In the rows, zero is written as 128.
Rotation paths and how fast each direction turns (deg/step)
Each turn is a multiple of 5 degrees from 10 to 175, or 0.
Each row of a path follows its step; steps can be skipped.
path 1
step 1: [137 123 134 127 121 135 129 129 113 133 123 120 127 133 119 119 133 123
 132 120 133 121 127 126 124 132 129 118 136 132 125 123 130 131 125 121
 133 131 128 118 126 140 130 135 132 134 125 124 133 119]
step 5: [121 129 129 130 131 121 122 135 126 125 135 126 126 138 137 131 132 126
 143 126 133 124 134 138 121 136 137 135 136 129 132 118 125 134 129 124
 128 134 126 128 135 129 133 118 130 139 121 126 125 123]
step 7: [123 135 132 132 134 130 141 130 115 132 122 124 131 135 129 119 136 144
 137 119 126 129 131 130 133 128 121 133 118 130 124 123 127 120 132 134
 132 125 128 122 128 132 129 128 128 126 118 126 131 132]
step 8: [130 116 135 134 140 125 117 132 130 123 124 133 137 131 136 124 130 128
 132 122 142 127 129 128 129 131 129 126 133 122 132 124 131 127 115 124
 130 130 128 125 121 124 117 128 116 134 126 117 128 122]
step 11: [129 120 119 127 134 123 122 135 123 125 117 134 128 128 133 126 123 133
 126 122 133 112 131 122 131 127 135 128 125 121 124 127 120 119 128 126
 131 136 118 121 134 131 126 123 123 132 122 136 116 130]
step 12: [132 129 131 123 125 124 126 130 122 130 123 130 129 149 124 128 114 130
 122 133 131 138 135 140 136 130 130 131 125 137 125 126 129 133 126 123
 125 127 123 128 133 127 128 133 120 128 129 127 133 114]
step 13: [127 126 132 124 131 139 123 124 127 137 127 121 136 127 129 131 132 127
 135 115 132 133 130 130 136 135 124 124 138 132 120 125 126 127 128 135
 138 129 134 117 134 127 135 125 135 139 136 138 127 129]
step 18: [119 124 134 126 119 133 127 136 120 122 123 134 120 140 134 140 132 132
 126 134 127 129 130 125 134 133 128 137 122 131 129 136 129 124 125 124
 137 139 136 120 126 127 131 119 133 129 125 123 128 124]
step 26: [132 130 134 130 136 124 129 136 126 125 135 123 125 135 133 127 134 139
 134 121 139 122 127 129 123 126 134 124 119 130 119 124 130 127 125 128
 134 131 132 109 135 131 127 133 131 134 116 127 119 128]
[132 128 128 132 131 129 128 129 128 132 132 130 130 132 127 129 127 130
 129 131 126 127 129 129 124 127 128 126 127 129 131 128 130 131 129 129
 128 127 129 127 128 131 127 127 127 129 129 128 127 127]	155
[129 130 128 124 129 126 131 127 128 131 130 128 127 129 130 127 127 129
 130 129 128 130 132 128 129 126 128 132 128 127 128 128 125 126 128 131
 128 128 131 131 128 127 127 127 130 130 129 124 130 125]	140
[129 127 129 126 129 128 133 126 131 129 129 130 126 128 126 128 127 128
 128 125 127 128 129 126 133 129 127 127 127 132 127 128 134 131 130 132
 128 127 129 128 130 128 128 129 130 127 129 130 129 129]	115
[129 126 131 127 127 126 128 130 130 125 128 127 129 127 128 126 130 131
 131 129 127 127 129 126 127 130 128 129 126 130 131 130 128 129 126 128
 129 126 131 124 124 128 126 129 128 126 126 125 129 132]	40
